One turn moves every row onto another: examples first, then more rows asked
Zor: [ -2   6  18  20  -5  -2   3   7  -2  -3   6  18 -15  -6  -5 -17  16   3
 -12 -20  12  -2   3]
Rur: [  3 -17  -6   0  -3   9  16 -19  -8  10   3  -5  -7 -21  -1  -5   4  -6
  -4  14  12   2  -3]
poko: [ -3  -5   6 -18 -12   7   0  -8   1  24  -3   2  -2  -7 -17   8  -8  -8
 -23  -7  14  10  -9]
mesug: [  1  -4   2   3 -21 -13  -3  13  11   0   0  -4  22   8  -3  -3   7   2
   1 -12  -8  -2  -2]
nedev: [ 4 -3 16 29  3  2 -1 23  5 11 -1  3 -5 -7  2 17  2 -8 11 -3 15  7 -5]
Selip: [ 13   5  10   6 -13  -7  -9  10  10   3  -4 -18   7  10 -16  -5   8   3
   6  -7  -7   7  -2]
Zunud: [ 10   3  15  17   8   2   4   7   3  -5   7  12 -23   5  -6  -9  10  -5
 -13  -6   5 -14   7]
ziv: [ -1 -10  10 -11  -4  16   3  -7   1  26 -13   2   1  -8 -19   9  -6  -3
 -19  -1   5   8  -9]
Rekop: [ -1  -8  -1   1  -6   6  25 -24   8   2   8 -11  -2 -27   3   1   0  -1
  -5   9   8  14   1]
tud: [  3  -1  14   6 -15 -15  -5  -2   0  -5   0  -4  28   3  15   1   9  -6
 -14  -8  -4   1   3]
Vov: [  2   3   0  23   3 -10 -11  13   4   5  10  -1  -8 -11  15  23  -2 -12
  -1  -7   9   6  -2]
dez: [  3   0  25  24  -9  -9   4   8   7 -13   4   6  -7 -12  -2 -11   8  10
 -22 -16  16  13   2]
rige: [ -9 -25   4  14 -12  -3  10 -17 -11  25  14   1 -10   1  -4  -6 -11 -10
  -5 -12   4  16   1]
rekib: [  0   3  21  16 -11 -14  12   1  19 -21   4   0  -6  -5  -2  -4   8  13
 -21  -6  11  19   2]
lonob: [  6  -4   2   0  -9  10  25 -23   3  -6  13 -13  -2 -13  -4  -6  -6  -1
 -15   6  19   2   6]
voro: [ 25  -4  20   4  -8  -9   7   4   3   6  23  13 -11   2  14  13   0 -12
  -8 -13   3   8  -7]
Zon: [-14  -9   6 -10   2   8  16  -4  -5  12   0   6  14 -10 -15   0 -12  -7
 -20  -6  17  18  -7]
Soko: [  7  -5  10  18  -1 -16   6   2  18 -17  18   3  -1   4  -6  -5  11   6
 -27  -8   9  18   2]
bapel: [  6  -4   1  -5 -16   4  21 -18   2   2  13 -18 -11 -18 -10  -6  -1   1
  -3   4  19   3   5]
gog: [ -5   0  10  33  10  -7  -3  11   1   6   9   1  -5 -11   4  24  -1  -1
   9  -9   9   8  -3]
poba: [ -4 -27   3  11  -2  -1  19 -18  -7  14  15   1  -6   6  -1  -2 -16 -15
  -6  -8   1  20   3]
Vifi: [ -4  -3   7  14  -1  -2   0   6  -5  -5   0  16 -17   5  -9 -15  20   1
  -8  -6  13 -12   0]
teza: [-12 -22   9  15  -2   3  22  -7   4  24   5 -12 -20  -4  -3   8 -13  -2
  -4  -4  -6  18   5]
Rem: [ -5  -4   3  18   7  -2  -1  12  10   3   8   7 -18   4  -9  -6  22   6
 -14  -9   7 -11   5]
mada: [-17 -15  -1  22  -3   3  20 -18   1  25   7 -11  -3   3  -9   2 -11   3
  -6  -6  -2  16  -8]
razet: [  6  14  22  17   0   2  -9   3  16  -2 -11 -14   5   2 -13   2   5   6
  -4  -1  -8   3   5]
podeg: [ -8  -4  -4   8  -5   9  26  -9  -8   7   7  -6  -4 -20 -11  -4   1   5
 -11  17   9  -4  -2]
vafo: [  1 -23   5   9 -12   5  18 -21   3  25  11 -11  -7  11  -1  -2 -13  -3
 -15 -10   1  12  -7]
Ratav: [ 18   2  20   8 -11  -3  12   9  14   2  18  17   1   3  13  10   1 -18
   1 -13   8  15  -6]
Dunep: [ -1  -7   8  29  11  -5  -6  15   2   5   1  10   4  -2   5  17  -4 -13
   8  -3  -2  -1   0]
pob: [  7  -3  13   5 -13  -7  -3   5   4  -5  -2  13  23   9   1  -6   5  -5
 -16  -3 -11 -10  -1]
Tolob: [  6  17  20   9  -2  -2  -9   3  -2  11  -8 -16   1   1  -4   2  18   0
  -1   0 -12   2   2]
Vasig: [ -7 -10  -8   3 -14  -2  23  -9  -9   4  12  -6   1 -24 -11  -5   1   3
  -3  11  16   1  -2]
foro: [-10  -4  14 -15   3  18  14  -4   6  19  -5  -7  -4 -10 -15   5 -10  -3
 -17 -10  16  13   0]
toza: [-18   2   1  -5  -7   3   2 -12   6  15  -2   0  10 -13 -19  13 -11  -4
 -16  -8  16  20  -6]
batad: [-11  -4   6  -6  -3  11   7 -20  10  11  -5   5  19  -8 -15  11 -12  -6
 -15 -10   9  19  -4]
nezap: [ -4  -6   5   4 -17 -10  -8  11   3   0   7   5  31   4   5   0   3  -3
  -9  -2  -8   5  -2]
Kirov: [ 10  12  18   2  -7   7 -17   7  11  10  -2 -19  -2   7  -8   1   7   1
   2  -3  -6   7   5]
kanob: [  0  -1  17  29   3 -14  13   9  14 -22  10   7   1  -7   1   0  -1   5
 -22  -2   5   9   4]
Roz: [-13 -17  12  16 -14  -3  15 -15   4  24  11 -12 -16  -7  -4   3 -12   1
  -6 -11   0  25   4]
bul: [ 25   0  24   8  -4  -6   4   7  18   1  12   5  -6   3  10  14  -6 -15
  -5  -7 -10  13   1]
Nak: [ 18   8   6   8  -4 -12  -4   8   4   6  20   8 -12  -4  14  16   0 -18
  -7  -6   0  13  -8]

pob moves to Dunep
Vov moves to dez
Rur moves to Zon
Now find these:
tud moves to nedev
gog moves to rekib
lonob moves to ziv
rige moves to Vasig

One turn moves every row onto another: examples first, then more rows asked
felug: [-19  -2   5   6  17  -5  12 -11  14 -12   5  -2   8   9  -8   2]
lof: [-14   6 -21   4  33   0  -4   7  -3 -19  -8 -16   2  17  10 -15]
Tivu: [ 12 -10  -8   7  -8  -7  -5  16   4  -3   4 -10   7   6  14  18]
sene: [-13  -1 -17  -6  28   9 -10  -1 -14 -12  10   2   1  14   4 -17]
pak: [-15  -8  12  21  10 -11   5  -5   6  -2  -3  -5   4   1  -2   1]
debo: [-15  -5  11   4  13 -10 -19  13   8  -5  12  -9  10   5   3   7]
budi: [  5  -6   1 -14  16  13  10  -6  -7 -14   6 -12   3  16  29   5]
gub: [  3  -4   6 -13  10   9  12  -3  -7 -18   5 -16   6  19  30   5]
pemab: [  5   0 -19   5   5   1  -6  19 -11 -13  -9 -11 -17   6  20 -13]
lonev: [ 10  -5 -12   0   1 -12  -8  23   7  -3   6 -14  10  12  13  15]
Mis: [ -3   6 -22  -5   3   3  -2  15   7 -20  -9 -20  -3   5  16 -20]
zegig: [ -6  -3 -14  -3   2   1  -4   4   6   6   1   1   2   5 -19  -6]
zit: [ -2  -1  10  -3   9 -10  11 -17   6  -9  10  -7  11   1  -2   2]
Rav: [ -6 -14 -25  11   1  -7  -1   3  11   0  -4  -8   1   5 -13  -3]
bov: [ -5 -18 -17  -2   8  -4   4 -14   7  -7 -10  -4   6  21  34  -6]
ruzal: [-10   1  14  -1  16 -18  -2  14   2 -13  14   0  11   7  14   5]
koti: [ -2  -1 -10  16  -7  -5   8   3   5   1  -1 -20   7   1  -9  -6]
vap: [-10   9  12   2  11  -8  -1  20  -2 -13  18  -6   7   3   9   5]
tam: [-12  -5 -17   7  15   1  -1 -18  13 -15 -16  -7  -4  26  20   4]
nenoz: [ -6 -13 -24  -1   3  -4  -8  14  -9 -18 -12 -15  -6   6  20 -16]
Ber: [ -1   3 -17   9  15   4   9 -20   7 -12 -14   2  11  15  18  11]
palet: [-15  -4   5   8  14 -10  13  -6   8 -12  -2   5   7   7 -11  -7]
duren: [ -7   8   3   2  12 -17  -1  18  -5   3  12  -8  -5  -5  10   3]
Ser: [ -1 -10   4  -6   1  10   6   2 -15 -16  -2  -5  14  21  31   6]
feki: [-20  -1 -14  -7  25   8  -8   1 -12 -14  10   0   4  20   0 -18]
belum: [-14  -7   3   3  12  -9   0 -15  -4  -7  -7 -18  -6   0  -7 -14]
bazi: [  1 -13   0 -14  11   7   5  -1   2 -16  -8  -3  16   7  30  15]
gumam: [ -5 -20   0 -19  10  11   1   3   2 -12  -2 -12  15  19  26   8]
luk: [ -4   3   5   1  14  17   6   3  -2 -12 -12   1   9  30  25   7]
kilot: [-20   4 -14  -1  25   5  -2  14 -18 -12  -1   6  11   5   6 -10]
Dadis: [ -6   6 -30  -6   8  -1  -8  17   2 -14  -8  -7  -2  -2  16 -13]
Der: [-18  -6 -10   9  27   2 -12  11 -21 -11   0   5  13  15   7  -9]
rudeg: [-19  12 -10   3  22   9  -7   7 -14 -22   1  -2   9  24   4 -12]
gulez: [  6   1 -19  -1  12   7  -4  16 -11 -12  -7  -9 -17   3  19 -14]
pumov: [ -2   6 -11  21  10   0   7 -17   4 -11 -14   2   2  19  23   1]
vavit: [  3  -7 -14  -2   5   6 -12  17 -15 -22  -7  -1  11  10  16 -21]
lef: [  2  -1  -5   0  -7  -2  -9  10  14   2  12 -21  15  11   4  11]
mubo: [  6 -10 -14   8  16   9  -4 -21   2  -9 -12   5  -7  18  19   3]
ful: [  2 -10 -12   0 -11   3  -1  -9  -7  12  -6 -16   3  13  -2  -1]
Govi: [  7   8  -3   0   0   0 -25   8  -9  -2   6 -19   6  13   6   9]
lofu: [ 15  -6  -5   5   7  -6 -10   4   7   1  -5 -11   2   7   1  25]
kopin: [  3  -8 -23   9   0  -4   8   5  12   0 -10  -9   5  12 -12   1]
Tili: [  2 -13 -15  11  14   4  -8 -20   4 -10 -14   3  -4  24  15   5]
zabeb: [-16   9  19  -1  14  -8 -13  -5   2  -2   4 -10  -6  11  15   6]

Ser moves to rudeg
luk moves to lof
gulez moves to budi
Now find these:
ful moves to Govi
Tivu moves to vap
bazi moves to kilot
zit moves to zegig
palet moves to kopin
Der moves to pumov
pak moves to koti
Tili moves to pemab

